A single turn carries every row of the set below to another of its rows. Some are shown first; where does it send the rows asked next?
Z519: [  7 -13   6  -8 -33 -25   3  -9   9  -5  27 -12  -3  -8  -3   7  11 -24
  34]
Z264: [ -3  16  15 -18 -25  34 -17  10 -16  24  12   0 -46 -14  13   6   4 -15
 -11]
Z218: [ -1  19 -16   2   8   0  18  14 -14  -8  24   2 -47  22  18 -19  17  28
 -32]
Z739: [ 13   1  -1   6  21 -13   3  29  18 -33  27   8  12  28   5  13   3 -22
  -8]
Z773: [  5  -3  -1   1  11 -11  10  37  14 -34  24  15  16  25  15   5   0 -16
 -14]
Z633: [ -1  13   3  -7 -37  31 -24  12 -13  17  10   2 -49 -15   7   5   8  -6
  -9]
Z657: [  5  -6   8  -3 -37 -18   0 -13   6   3  19  -3   6  -2  -5  13   9 -23
  30]
Z582: [  1  10 -24   0  11  -7  14   8 -14   0  30  -7 -54  21  18 -16  16  20
 -35]
Z892: [  4  11 -22  10   9  -3  13  17  -6   2  26  -1 -47  20  15 -24  13  27
 -34]
Z781: [-19 -27 -13 -14   6 -15 -20  33  14  -3   8   0 -18  24  16 -26   0 -12
 -20]
Z872: [ -9 -10 -14 -14   3  -5  33  -4  12 -20   6  16 -23  10   4  23   0 -23
  26]
Z272: [ 32   3  14  12  -4  16 -12  20  -5   9  45 -18 -22 -34  14   7   9 -13
   1]
Z35: [ -9  13 -22   3  13   0  14  15 -10   6  34  -5 -44  24  24 -14  19  26
 -27]
Z167: [ 18  -2   6  -2  12 -10  15  25  15 -33  13  14  13  34  14   4  -2 -12
 -12]
Z185: [ 25  -4   6   5  -4  18 -20  21   2  -6  36 -22 -27 -39   2  -1   5 -10
  12]
Z678: [  0  10  10 -16 -36  34 -17  10 -12  11  16  -1 -51 -17   7   8   4 -21
 -16]
Z785: [  4  -8  13  -4 -30 -28   2  -8  -2   2  22  -4   0 -14  -3   1   3 -24
  33]
Z114: [  5  30  14 -18 -16   8  16 -13  -9   0  59  11 -45  22   9  -8   2  -8
 -24]
Z992: [ 16  -4  -4  -9  17 -10   7  31  17 -35  19   8  10  31  15   9   4 -17
 -18]
Z518: [  9 -16  12  -4 -31 -17  -7 -14   8   1  21  -9   3  -8   0   3  10 -16
  32]
Z565: [ -4  13   5 -14 -36  41 -12   4  -8  16  15  10 -46 -14   6   5   7 -10
 -13]
Z304: [-12  17  13 -16 -23  31 -22   6  -9  11  13   0 -57 -15   7  -3  10 -18
 -15]
Z267: [  3  -1  14  -4 -30 -24 -10 -11   6  -5  30  -3 -12  -8  -6   6   8 -28
  36]
Z140: [ 15  -2   4   1  14 -14   8  27  15 -30  15   4  22  28  12   0   8 -10
 -19]
Z417: [ -7 -24  -5  -1  11 -19 -25  24  21   3  17  -4 -23  28  17 -19   7 -15
 -36]
Z749: [ -7 -13  -4 -13   6   0  45   8  -2 -12   7  10 -20  -2  -5  18   6 -19
  27]
Z676: [ -1  29   2 -16 -22   0   4 -11  -7   5  58  15 -37  31  29 -10  -3 -10
 -22]
Z929: [-10  15 -22   6  24   0  17   9  -6  -3  29  -8 -47  23  12 -15  18  15
 -32]

Z185 moves to Z114
Z218 moves to Z140
Z167 moves to Z518
Now these:
Z582 moves to Z992
Z785 moves to Z264
Z676 moves to Z781
Z304 moves to Z929

